One turn moves every row onto another: examples first, then more rows asked:
Zaru: [-10.8 -17.9 -19.9   9.6   8.6   8.9  19.1   1.5 -32.7   9.0  -7.6 -11.0
  13.1  15.5  13.6]
Gasi: [-13.2  -4.3 -10.0  -2.0  -2.3  -4.5 -31.6  29.4 -24.3  14.9  13.1  -4.3
   1.8   9.4  19.4]
fove: [-21.6 -11.7   1.9  22.7  -4.9 -18.9  -0.9   2.1 -28.1  -9.6  -7.7   4.4
   8.8  35.2  31.3]
Purod: [ 7.0 -7.1 -2.8 -5.3  9.1  9.1 22.7  4.9 10.9 -5.5 20.6  4.1  2.8  6.0
  5.2]
fef: [  1.3   9.1   5.2 -12.4   7.8 -12.0 -13.0  -4.2  28.5  15.0  24.4   6.2
  -0.1  22.1   8.2]
duvo: [ -3.4  -1.8   3.1  26.4 -14.9  -5.4 -31.4   1.0 -17.9  -2.4 -12.8   1.2
  -0.9  26.6  25.8]
Noz: [ 12.1 -29.1  21.3  28.3 -13.4  -0.7  -6.1  20.6  -1.2   5.3   7.3   1.2
  14.1  29.6  22.7]
Duz: [ -4.7  -2.1   7.9   0.6   2.1  -4.4 -11.7  -3.2  26.3  17.4  32.7   3.2
   4.3  24.6   8.4]
moze: [ -0.7 -23.4  -0.7  -6.5   3.2 -23.3  12.1 -18.2  14.1   4.9   4.6  15.5
  12.2  36.7  27.6]
Fekad: [ -5.8  -3.3   4.7   4.5   7.7 -16.9  10.1   1.8 -11.4 -27.5 -18.5 -23.3
   3.2  18.6  17.5]
zus: [-0.2 -1.2 -8.0 -1.4  4.7 -4.8  5.9  4.6 -3.8  7.4 16.3 39.2  2.0 19.4
 17.4]
laso: [ 10.8  -7.6   4.6  16.1  19.2  -4.3  14.0  -7.5  -5.6  -4.5 -30.1   2.9
   2.8  16.3  -2.8]
zukim: [  8.0  -8.6  22.8  10.6   8.1   6.8  18.6  -0.3  12.2  30.2  -3.9 -23.2
   3.0   1.2   7.5]
gure: [ -0.2 -21.2   5.5  33.3   8.9   0.5  10.8  -5.7 -16.1   6.7 -17.6  14.5
  10.9  26.4   2.2]
bol: [  3.5  10.8   4.3  -4.1  12.4 -18.7  -9.4 -10.3 -19.2  37.0 -20.2 -24.3
  -3.8  25.4  20.1]
nanev: [ -5.6  -0.9 -22.1  -6.3  12.9  -4.1  12.7  -1.8 -32.9   9.1 -22.9   0.9
   5.4  16.4  16.3]
mitis: [ 33.4   1.4  17.0  -1.1   0.8 -13.5  -9.1  18.6   7.5  -7.2 -19.9   1.3
  -0.4  19.8  22.4]
nena: [  9.4  -4.6   0.5 -29.7  12.6 -24.7   9.5  14.0   7.4  10.2  10.6   5.0
  -2.5   8.3  25.1]
pid: [ -7.3 -30.8   4.1  -4.4  -1.1  -8.8  12.1  17.2   0.5  17.1  36.5   4.6
  11.9  16.0  24.9]
deseg: [  3.7 -24.3   1.4  -6.7   4.1 -17.1  18.5 -18.5  21.8  -3.1   5.4   0.1
  10.7  31.7  22.1]
valuk: [  7.2   0.5   6.2  15.5  -6.3   2.9 -19.3  -2.8  -5.3 -18.9 -14.9 -28.1
  -0.9  12.5  15.4]
Nira: [-12.6  29.8  11.9  -3.0  17.4 -20.3 -14.5   7.5 -17.6  24.2   1.7 -11.0
  -8.3  22.3  12.1]
Kodo: [ -7.7 -13.5   7.6  15.3   3.6  -1.3  -1.8  -7.1 -19.6  38.7   0.9 -36.2
   7.8  27.5  17.1]
mutub: [  1.7   1.8  17.3  13.5   3.1 -14.3  -0.9   0.3  -4.5  49.3  -8.4  19.6
   1.0  19.2  19.7]
basu: [ -6.0  -2.0  -8.7 -12.4   4.3  -2.2 -22.7  28.7 -14.8   4.1   9.1 -25.6
   0.1  -1.8  10.5]
kat: [ -0.2 -21.8  24.2   8.6  10.6 -14.3 -20.1  27.8   2.5  21.5  12.0 -26.6
   4.1   9.3   2.7]
pemo: [-22.7   5.9  15.3  15.6   8.3   0.2  -4.2   8.0 -13.5  21.7  22.3 -33.2
   3.8  21.1   4.5]
furo: [  1.0  -8.3  20.8  -2.6  14.2 -31.6 -29.5  25.9  -3.7  30.4  -0.1  -2.7
  -3.7  15.9  12.1]

furo -> laso
Gasi -> nanev
Where do these go?
duvo -> bol
mitis -> zukim
Nira -> Fekad
pid -> zus
Duz -> moze

